Rows swapped in pairs by one turn or mirror: which row each one swaps with
The rows were stretched afterwards, more along some directions than others.
Lok: [-11.8 -10.8   1.4 -23.6   0.1   3.6 -10.9   7.3   1.0   8.0 -15.8  12.0
 -19.2 -11.1  -4.1  27.9   1.9 -13.7  -2.7  -7.6   7.7]
Tuda: [ -9.8  12.5  25.1   0.2  -1.8  -5.3   6.4 -26.2  -6.3   9.2 -12.2  -0.5
  11.3 -13.6  -2.3  -5.9  -8.6 -32.7 -14.3   2.5  12.9]
peses: [-23.5  -4.2  -5.7   0.5   3.7  -3.2   2.2  -2.9   8.3  -7.0  -3.6  25.7
   6.8  25.5  -4.1  11.3 -19.0   6.2 -21.3   2.9 -13.6]
losu: [ -2.8 -17.4  14.3 -21.0 -11.7  10.0  10.1 -30.1   0.9   6.9 -13.3  21.7
 -10.1  25.2  19.4  10.1   3.4 -14.9  -2.6 -14.6  19.4]
nezi: [-30.3  -2.2   0.5  -5.3 -10.8  11.1   9.8 -18.9  -5.2   1.3  -3.5  -2.7
 -10.2  15.1  -2.2  12.2   2.7   6.7  12.7  -7.1   5.2]
dulo: [-17.9 -11.9  -3.4   4.8   7.8   5.7 -18.7 -18.4   9.4   2.3 -15.8 -11.4
 -18.8   4.2 -13.5   0.7 -11.0  -6.4   2.8 -13.8  -5.9]
Memap: [  8.0  -6.1 -10.9   6.9 -28.1  -0.6 -11.4  -3.2  14.3  -4.2   4.4   4.3
   9.4  -6.9   5.1  12.9  11.7   1.4   8.1  -3.4 -17.5]
riri: [-24.0  -2.8   9.4  10.4  13.2 -11.5  -2.6 -26.8  -7.3  19.0 -43.2  -7.2
   2.1  29.5  -2.1 -16.7 -10.3   0.0   5.4  -9.2  24.2]
zor: [  9.2  -7.4 -15.9   7.8 -28.3  -6.6 -11.7  -1.4  14.5  -4.4   8.7  -0.1
   9.0  -9.9   0.2  12.0   5.9  -1.2   5.8  -2.5 -18.0]
rupot: [ -0.7 -17.0  11.6 -24.8 -13.8   6.4 -25.4 -26.9   1.2   5.0 -26.2  12.5
   0.4   1.5  -9.5  17.0   1.1 -26.5  -7.7 -17.2  12.4]
Gol: [-12.9  -9.6  18.2  -6.2  17.3  15.0  -4.0   1.9  13.5 -10.6 -14.2  -2.9
 -24.8  12.0   9.6   5.4   7.1  -6.5  22.7 -26.4   4.9]
fovat: [-29.7 -16.5 -24.4   5.0 -13.4   3.7   5.0 -15.7 -11.5  -0.4   5.4 -16.4
  -7.2  11.1  10.6  12.8   3.6  -3.6   1.2 -11.7  14.7]
ner: [-27.7   1.3 -18.5  -7.5   6.9   6.8   2.0  -1.9   0.8 -18.9  -7.6  18.3
 -14.8  22.2   1.8   8.2   1.6   5.7   3.0 -11.9  -8.6]
vof: [-28.5  -9.2  -4.1   7.1  13.0  -2.2 -17.7 -21.4  10.4   3.1 -19.2  -9.3
 -22.3   7.8 -16.8  -4.3 -13.1  -0.9   0.2 -10.5  -4.8]
Fesuv: [ -9.1   4.4  33.0  -9.0   4.1  -3.1   1.7 -19.7   2.7  14.6 -34.4  12.0
  -4.1  12.0  -1.0  -4.6  -6.2 -22.4   2.7   1.5  -5.2]
Vamu: [-16.5  -1.8  -1.3   7.5   1.9 -10.7   0.6  18.7  -4.2  -4.4   8.0  -9.0
   8.3   7.3  -0.1   1.5  13.3  21.1  10.7   1.6  -5.4]
zalo: [-23.2  -5.1 -10.3  -6.8  14.0  -5.2   9.6 -12.1 -10.0   6.3 -16.3   7.4
 -18.7  24.1  -2.3   5.8 -14.8  19.5   7.0 -14.5  17.9]
difu: [-19.8  16.3  -7.9  32.3 -16.2 -16.3   1.0 -19.3  18.1   2.9  -9.4  21.7
  -8.9  25.4   3.3  -4.3 -21.4  31.5  15.0  -6.1 -14.8]
pebez: [ -6.1   4.3 -12.7  10.6  -9.5   2.4  14.8  -4.0  -1.2   0.8  11.8  37.7
   2.2  11.5  -2.9  12.7 -14.5  13.2 -15.9  -0.4  10.5]
kor: [-39.1 -11.5  -2.9  10.7  -5.2  -3.9   7.6 -14.9  -4.5  -8.2   3.4   6.6
  -6.3  29.1   0.1   3.3  -8.4   4.6 -16.1   5.0  23.0]
Susi: [-22.3   5.2   2.5  10.6  16.8   7.5  10.0   7.0  -8.4 -23.2  25.4  -6.5
  15.3  -6.1   5.1  -1.5  14.8   7.4  -3.5   3.1   1.8]
rotat: [ -6.8 -21.3   6.6 -11.9  -7.6  -6.2   1.4 -21.2  -5.2   8.8  -1.9  26.4
  -2.3  17.4 -13.2   2.6   7.5  -8.2 -15.1  10.2  12.6]
lef: [ -2.3 -21.1  -0.8 -31.3  -7.7   7.0 -10.3   2.7   2.1   4.1  -7.4   5.7
 -17.2  -7.7  -2.1  32.9   7.1 -12.1  -1.8 -11.6   1.5]
lemim: [ -7.8 -15.0   5.1 -27.5  -2.8   9.3  -9.5   9.7  -0.5   6.7 -12.9   6.5
 -16.3 -12.6  -4.0  31.7   4.0 -21.1  -4.4  -7.4   5.6]
Gok: [-21.8  -6.7 -10.9  -4.0   4.9   1.8   3.8 -10.9   5.3  -2.7  -9.4  22.5
  -6.7  33.5  -2.1  10.7 -19.7  12.5 -15.3  -6.4 -11.2]
garaf: [-17.6  -3.4  -0.8 -11.2  10.6  -3.0  12.8  -9.7 -14.9  11.6 -15.7   4.8
 -20.8  15.2   4.5   4.1  -7.0   7.4   9.3 -13.2  29.0]
gosan: [-13.2 -17.7  -4.3  -6.1  -4.6 -10.9  -5.8 -35.5  -4.6   8.4 -19.3   8.6
   3.4   4.4  -8.7   9.9 -13.1 -23.7 -11.4   1.6   6.2]
pofog: [ -8.1   6.2  19.2   3.0 -15.3 -11.1 -19.4 -37.9  23.4   8.1 -19.6   4.6
   7.2   1.4  -1.4  -5.4 -18.1  -7.1  15.3  -7.5 -13.1]
ligi: [-10.8   7.0   3.3   9.7 -18.2 -15.8   3.6 -11.1  -2.0  13.3   7.9   5.0
  12.1 -14.9  -7.4   7.9 -15.9  -6.3   4.9  -5.3   9.5]
bubup: [ -2.8  -5.3  -9.8  10.7   7.7   3.9 -12.8   3.6  -3.9  11.0  -6.2   8.3
 -19.2  14.8   2.1 -12.1   4.1  17.8  15.5 -10.1  10.4]
rekoz: [-28.2  -3.5  -0.9   1.5   6.1   2.2  -1.2 -11.9  11.1  -5.1 -10.2  29.2
   2.3  30.6   0.8   7.7 -18.6   6.9 -18.8  -2.6  -8.5]
neten: [-23.0 -10.6  -1.3   0.1  -7.5  -2.6  -3.2 -11.0   9.0  -1.4  -5.8  34.4
   4.6  27.1   0.0  12.7 -17.9   0.7 -19.5   2.3  -2.6]
tasub: [  4.7 -11.1 -12.6 -10.8 -12.9  16.8  -7.5  -7.6 -17.9   3.3  11.6  14.8
 -10.7   0.5   9.7  13.3  12.7   2.2   1.9  -7.0  21.0]
sedo: [-32.3   3.2   6.7  -2.4  -0.6  -2.5  -8.3 -55.1   4.2  -0.6  -9.3  11.9
  -2.9  18.5  -5.9  -3.7 -31.3  -5.3 -10.4  -4.6   2.2]
kule: [-30.1  -2.9  -6.3   7.3   0.4  16.4   2.0 -15.1   2.9 -20.4   7.5   0.8
 -19.3   1.7   8.3   6.1   5.2   4.4  11.2  -1.7 -11.5]
Daki: [-15.9 -16.0  22.0  -3.9   4.2  13.4 -18.4 -23.0  12.0  10.9 -22.7   8.8
 -45.5   6.8   1.5   5.9   5.4  -8.9  16.3 -19.8  11.9]
zibof: [-18.9 -10.3   1.5 -20.1  -0.5   7.1  -7.7   3.8  -1.5   9.6 -21.0  17.7
 -24.4  -2.2  -4.3  27.5  -7.3 -14.6   0.9  -7.3   8.7]
Lona: [-22.8  -7.3 -12.2  -3.6  10.6   1.6   3.9  -6.6   4.0  -5.8 -11.1  22.3
  -9.1  33.7  -2.4   9.5 -18.0  17.4 -13.9  -7.5  -9.6]
bupu: [-19.0  -8.8  15.9   1.1   4.7  14.0  18.3 -27.0  -3.9   3.0  -3.7  25.5
 -11.0  25.4  17.7  -7.2   0.3 -14.5  -3.4  -9.8  28.4]
tori: [ -8.9  -6.4 -16.8   3.0 -20.6  -7.6  10.8 -18.5  -2.1  -2.1   9.5  13.2
  16.0  12.1  -1.5   9.9 -10.5  -6.0 -29.7  10.1   7.1]
dibub: [ -1.9 -19.5   1.9 -31.3 -10.8   7.3  -7.5  -0.1   3.9   2.6 -10.5   7.5
 -16.2  -5.5   2.4  31.8   7.5 -13.8  -2.1 -12.8   1.2]
nati: [ -2.6 -17.4   5.8  -9.7  -4.2  16.5 -20.0 -19.1  -2.0  13.7 -19.2   8.4
 -42.8   2.5   0.5  14.3   3.4 -21.3  20.0 -24.2  27.9]
dit: [ -4.0  -8.7  -4.3  16.1 -28.9 -12.2 -13.9 -30.7  -2.3   9.7  -2.6   6.4
   8.3  -0.8  -7.4  -1.2 -12.1  -2.4 -12.5   3.9   8.8]
lusu: [-14.1  -4.0   7.2  -4.2  -1.2  -9.7   6.9  -7.7   2.7   0.4 -19.0  -3.2
   1.9   8.8  15.3  -0.6  17.9 -10.0  17.3  -2.1   7.8]
Nema: [ -8.3  -8.7  18.2 -10.8  -2.8   5.7  13.5 -32.3  -0.8   3.5 -11.9  23.8
   2.0  31.3  17.4   1.0  -6.0  -4.9  -3.8  -9.2  18.1]
kotu: [-21.7  -8.0  16.0   0.6  13.4  13.3  11.2 -15.6  -2.1   2.2   6.9  22.9
 -15.0  11.9   5.0  -2.9  -2.4 -19.2  -4.5  -7.1  11.8]
raber: [-30.8 -15.2  19.7 -19.4   6.7  20.1   2.0 -25.5   9.3  -3.4   3.8   9.8
 -28.3  -4.9  -3.8  20.2  -3.4 -25.3 -11.7 -14.3  19.5]
kibu: [-19.8 -20.3   0.3 -21.8  10.5  23.9  -4.3 -11.7  -8.0  -8.4  -2.0 -10.8
 -13.3  -7.8  -7.6  25.7   6.2 -16.1  -8.4  -5.9  15.3]
bigad: [-19.2   7.5  -5.1  23.0 -20.6 -11.8  -7.0 -42.1  15.8   3.0 -11.2  19.7
  -4.0  29.9  -0.2  -1.8 -32.2   4.7   7.6 -12.2  -0.3]
Zeze: [-18.6   3.9   3.5   5.2  -4.0 -13.2   8.0 -19.6  -5.7  10.5  -8.7   6.4
   1.1  -2.4  -3.6   2.3 -15.1   0.2   9.1  -8.3  24.9]
Keb: [ 12.9  10.1   7.7   9.8 -12.6 -17.9   0.4  -6.0   9.7  15.9 -30.7  17.9
  -0.8  12.7   0.8  -2.7 -20.2  -5.4  10.1 -14.3   5.7]
kizit: [-20.9   6.6  13.0  10.7   5.4   2.4 -10.9 -27.0  17.6  -0.3  -5.5  18.9
  -6.0   6.1 -10.1  -7.6 -29.0 -12.5 -13.7  -6.8   3.2]
tolov: [  8.7   3.3   1.1   0.7 -10.1  14.3 -12.2  10.2   7.3  -5.3  12.4  16.5
  -1.1 -21.4   0.9  15.4   4.3  -4.2   6.8  -7.2   4.2]
rep: [-10.3   8.9  13.0   6.2 -13.2  -6.0   9.0 -17.0  -5.7  10.8   5.3   5.6
   1.6 -12.0  -1.7   5.7 -14.2  -9.7   3.7  -4.3  24.5]
fosuv: [ -2.1  -2.2  19.2 -13.8 -12.0  14.2   4.6 -15.9  -7.8   4.6 -28.5  25.2
  -8.7   3.6   2.6  22.7  -3.0 -23.7   1.4   5.4  16.9]
samo: [-17.1  -0.9  20.1   5.8  11.0  14.5  17.3 -19.9  -4.7  -2.9   9.6  25.9
  -7.7  16.6   8.6  -5.7  -5.8 -11.1  -7.5  -2.0  21.1]

lusu is swapped with riri
Fesuv is swapped with Vamu
dit is swapped with kule
lemim is swapped with peses
tasub is swapped with sedo
zor is swapped with dulo
rotat is swapped with nezi
bubup is swapped with pofog
Keb is swapped with Gol
Zeze is swapped with bupu
fosuv is swapped with kor
rekoz is swapped with Lok

